128 stands for zero in the data rows.
Here are some points, one per row:
[135  96  89 118 116 104 173 127 149 101 102 135 172 152 124  99  94  95
 129 150 116 124  94 154  99  93 139 102  93 141  75 138 146]
[ 86 141 134 158 166 137 127 128 119 125 114 148 111 139 177 162 134  77
 103 121  96 125 167 115 161 124 134  98 114  97  59 130 129]
[158 192  93 153  77  49 135  97 133 139 131  95  82 115 128 136  86 112
 124 121  80 162 134 166 174 142 138  89 123 189 123 111  99]
[150 137 111  71  91 157 113 148 151 167 200 114 143 233  84  68 223  66
 136  72 101 170 144 111 121 140 135 159 116  94 139 148  74]
[138 150 117 100 104 144 110 152 111 162 114 179 146 140 132 174 153 153
 160 166 190 150 123 164 101 143 187 171 128 144 102 121 122]
[181 149 186  75 102 119 143  82 158  80 157  60 133 131 196  66  88 155
 142 144 166 188 119 145 168 193 166 154 106  71 126 168 110]
[134  94 107  96 137 128 149 151 117 118  88 134 158 147 117  75 115 121
 122 173  87  79 119 163 135  87 150 121 113 123  86 109 151]
[ 94 150 127 173 114 142 117 117 137 130 146 105 115 123 148 136 119 113
 102 150  61 109 185 136 165 153 128 102 109 103 113 109  94]
[138  77  84 130 145 135 123 154 149 115 126 144 162 128 122 109 128 130
 106 169  94 120 114 155 133  79 150  87 129 134 105 150 106]
[117 145  88 125 149 113 108 141 107  84 142 154 105 122  75  57 170 138
 142 101 158 127 118  79 159 120 108 138 118 131 155 157 167]
[129 138 136 134  91  68  74  97 117  98 128 117 111 132 138  84 142 181
  74 118 168  89  98 148  97 134 152 181 142 143 163 127  97]
[215 182 157 120 131 106 151  80 122 199 158 189 120 125 156 165 150 128
 102 161 131  97 160  70  97  38 126  77 130 107 191 160 143]
[164 146 113 201 130 124 123 115 160 128  81 122 135  39  85 110 107 124
  66 156 123 125 155 126 101 158 157 156 121  86  87 118  73]
[104  91 139 109 137 123 107 132 109  94 128 123 115 130 155 126 132 159
 115  42 141 114  80 146 124  99 143 135 143  98 127  96 120]
[121 127 156 138 153 126 128 124 135 154 120 109 155 109  97  79 169 144
 142 136 120 179 108 133 171 130 170 162 110 149 164  85 218]
[183  58  88  43 181 146  54  84 153 108 171 119 107 105 128  86  50  74
 122 127 185 109 174 224 141 126  89 157 125 114 209 130  99]
[132 112 186 150 145 120 169 115 143 120 135 113 169 105  79 141 115 154
 125  70 108 173 188  90 160 126 107 134 157 112 147 113 156]
[ 65 122  55  87 113 164 198 112 155  64 153  85 140 100 190 126 205 126
 157 186 144 170 104 106 109  97 117 172 198 186 187  75  81]
[131 114 168 110  93 116 123  84 131  64 132 148  85  82 110 181 114 156
 160  95 104 191 133 106 114  86  87 109 100 125 101 124  84]
[123 140 121 108 121  77 130 159  68 165 119  79  97 103 115 141 104  89
 131 152 126 136 157  94 118 120 120 149 173 128 107 158 157]
[119  86 146 162 170  95  63 134 105 170 157 209 183  84 241 146 178 121
 179 127  92 120 112 145  66 209  77  81 153 161  99 149 127]
[169 102 106 150 125 159 154 147 177 164 105 125 124 121  86 103 161 180
 140 123 175  97 111 116 129 204 125 101 140 163 150 150 124]
[ 97  57 133 193  95 129 107 129 128 109  68  63 164 192 116 201 124 159
 145 134 158 140 131 152  87 121 115  78 109 108 142 238 104]
[115  90  73 153 146 151 139 135 129 103 125 147 154 136 134 148 119 179
  83 161  96 146 129 177 169  93 154 110 176 124 113 167 119]
[104  95 123 117 159 117 111 128 109  80 118 122  93 117 135 114 123 139
 116  70 156 125 101 150 103  90 144 134 119 111 136  98 101]
[ 76 148  67 111 150 141 103 120 119 127 171 119 111 112  92 106 157 136
 163 137 153 140 113 117 136 137 119  97 125  95 162 140 164]
[ 99 165 127  98 103 135 145 125  65 147 126 115 109 110 114 153 140 106
 117 151 131 110 122 105 108 146  65 113 171 110 159 152 115]
[101 166 148 146 162 167 159 128  90  96 147 178 124 119 166 136  96  83
 147 110 170 125 128 155 140  98 118 124 124 154  93 192 122]
[180 214 177 152 173  95 154 211 214  75 164  94 155 141  87 161 124 111
 144  93  93 101 128 141 109 172 130 103 220 142 182 106 159]
[145 104  80 131 119 113 145 115 209 114 152 152 115 116 116 103 173 102
 111 121 141 137  91 101  95 114 122 157 104 102 161 119 227]
[ 69 130 146 142 139 123 145  71 162 136 114 129 110 138 141 141 118 133
  95 143  77 108 207 117 123 166 111  98 121  95  89 114 123]
[185 173 128  98 166 153 156 132 119  85  51 123 154 137 103  96 158 142
 136 100 116 164 142 128 131 191 109 123  73 141 173 100 185]
[104  87 114 148 153 131 155 138 146 125 126 127 143 155 132 119 118 168
 110 174 109 121 104 174 155  85 146  94 120 123 120 145 119]
[ 90 188 145 126 117 153 113 214 104 139 152  94 132  85 153 136 110 117
 149 175 120 118 139  97 106 128  87 130 127  87 140 150 153]
[156 146 111 108  73 129 120 171 142 164 137 160 126 137 105 154 153 178
 174 181 195 136 123 173 122 184 170 173 129 144 127 130 135]
[116  61 153 115  63 156 184 170  80 113 211 161  71 120 136  82 119 112
  86 143 194  88 112  92 129 160 124  56 138 158 140 124 142]
[ 83 146  77 107 100 140 142 118  82 127 167 104 100  97 105 141 147 108
 142 136 127 119 111 112 102 150  84  95 143 102 168 176 119]
[132 109 157 129 197 168 154 150 141 181 109  92  66 144 103 202  57 162
 109  99  86 176 105 109  94 118  70 157 103 161 145  77 116]
[165 128 114 216 111 147 157 100  87 127 131 182 132 193 107 151 134  88
 186 162 200 128 114 159 164 198 146 163 159 130 190  71 122]
[158 149 164  97 118 135 149 138  97 134  76 118 163 119 120 110 107  67
 110 174 125  94 143  90 110 113  94 124 155 141  99 117 129]
[122 134 116 119 125 210 176 124 119 158 133 187 111 117 135 121 128 135
 180  75 132 166 156 154  70 122 205 133 149 151  80 130 135]
[102 161 105 162  62 117 120  93 148 130 121 135 129 113 127 128 120 114
  92 118  65  92 169 164 158 147  72 153 119 138 112 123 115]
[189 106 170 148 110 153 165 139 136 146 111 100 132  97 137 136 155 122
 145  58  61 107 113 119 182 136 147 228 140 116 186 169 149]
[165  91 155 110 162 169  97 106 129  94 160  96 145 126 110 227 141 141
  66 121 115 135 102  33 181 164 114 160  88 155  84 102 164]
[133 108 136 112 139 144  45  36 152 112 106 113 115 181  96  96  91 102
 220 163  44  49 110 107 124 110 182 103 186 149  63 103 184]
[123 134  78 137 155  74 160 167 121 180 161 122 185 143 179 142  27 141
 152 145 114  81 164  31 123 157 104 141 145 139 122 112 112]
[181 159  87 103  79 168 130 153 101 124 113 200 121 150 153 162 131 204
 183 150 172 126 139 156 116 155 163 195 133 124 115 144 148]
[ 80 136 180 118 133 154 137 136 131 156 150 158 120 132 142 153 138 115
 153 131 160 128 145 186  91 109 146 139 140 104  79 136 152]
[ 59 148 166 100 169 100 158 110 140 140 121 170 129 147 122 209 131  60
  95 136 108 111 127 141 144 140 176 120  62 167  88 185 105]
[ 69 136 137  88 155 128 119 141 145 188  90 190 150  91 109 130 119 122
 189 133 181 118  87 130 182 133 164 135 124 115 103 155  81]
[160 117 171 129 100 130 103 167 175 153  62 166  80 168 113 133 139 149
 111 131 125 200 142  83 200 146  90  80 161 103 182  84 123]
[ 85 157 166 143  89 142  51 101 118 130 113 133 134 147 178  62  47 128
  57 119 126 159 167 114  91 144 207 149  87 172 215 133 157]
[143  95 164 148 133 120 122 100  97 126 176 106 131 106 134  72 135 172
 104 100 152 122  81 162 103 113 137 127 102 108 114  71  95]
[171 120 147 108 132  94 140 161  91 150  81  98 153 112 133 106 107  64
 118 159 118 117 144 117 123  97 143 138 166 138  87 119 166]
[147 124 155 112 171  97 129 158 145 146  74  65 127 124 157 108 161 108
 180 133 151  49 202 142 174  47 134 130 103 191  96  84 152]
There is one direction along which these points spread out most. Take the direction at right angles to it along which they spread out most. Then take the direction at right angles to both along which they spread out most. Go by this last direction. For each point below, how far along it does it lie, from 0 to 99? The average is 50, and the first point in the table lies past the average. One standard deviation of the points above along it is 16.
[133 156 127 152  84 113  97 141 150  81 148 124 139 124 115  93 104 141
 155 121 140 104  62 119 100  87 159 155  68 112 167 108  65] 69
[122  85 149 126  85 121 101 126 144 114 104 136 170 103 121 200 104 106
  99  66 121 166 129  97 141 118  78 121 124 135 125  95 128] 47
[104 138 112 143 171 103 148 107 131 188  90 113  76 153 189 160 100 111
  81 113 108 104  85 125 154 125  91  93 103  29  57 121 157] 51
[116 116 148 121 154 111  91 143  64 102 166 141 145 114  93 149 131 173
 113  97 110 136 111 160 106 101 124 115  92  99 142  81 109] 61
[145 162 108 129 143  87 115  99 146 125 106  87 118 133 128 101 142 162
  67 115 116 107 158 144 125 157 167 133 133 158 130 136 105] 65
[113  90 122 139  98 124  96 159 132  79 140 115 107 130 142 171 152 130
 122  72 135 147 129 115  96  92 104 115 104 116 125  90  98] 55
[131 143 119 188 143 175 106 128 141 142 149 134 170 202 107 100 146 171
  98 150 150 163 103 170 131  72  45 123 170 179  53 196 118] 53
[105 176 102 111  95 138 148 100  78 167 157  64 143 101 126 155 151 115
 150 114 174 114 109  83 126 123  90  62 133 109 154 136  96] 28
[138  93 132 144 168  87 133 127 131 129 110 152  74 146  99  56 180 119
 162 147 103 165 120  99 124 133 138 184 103 156 161 135 149] 57
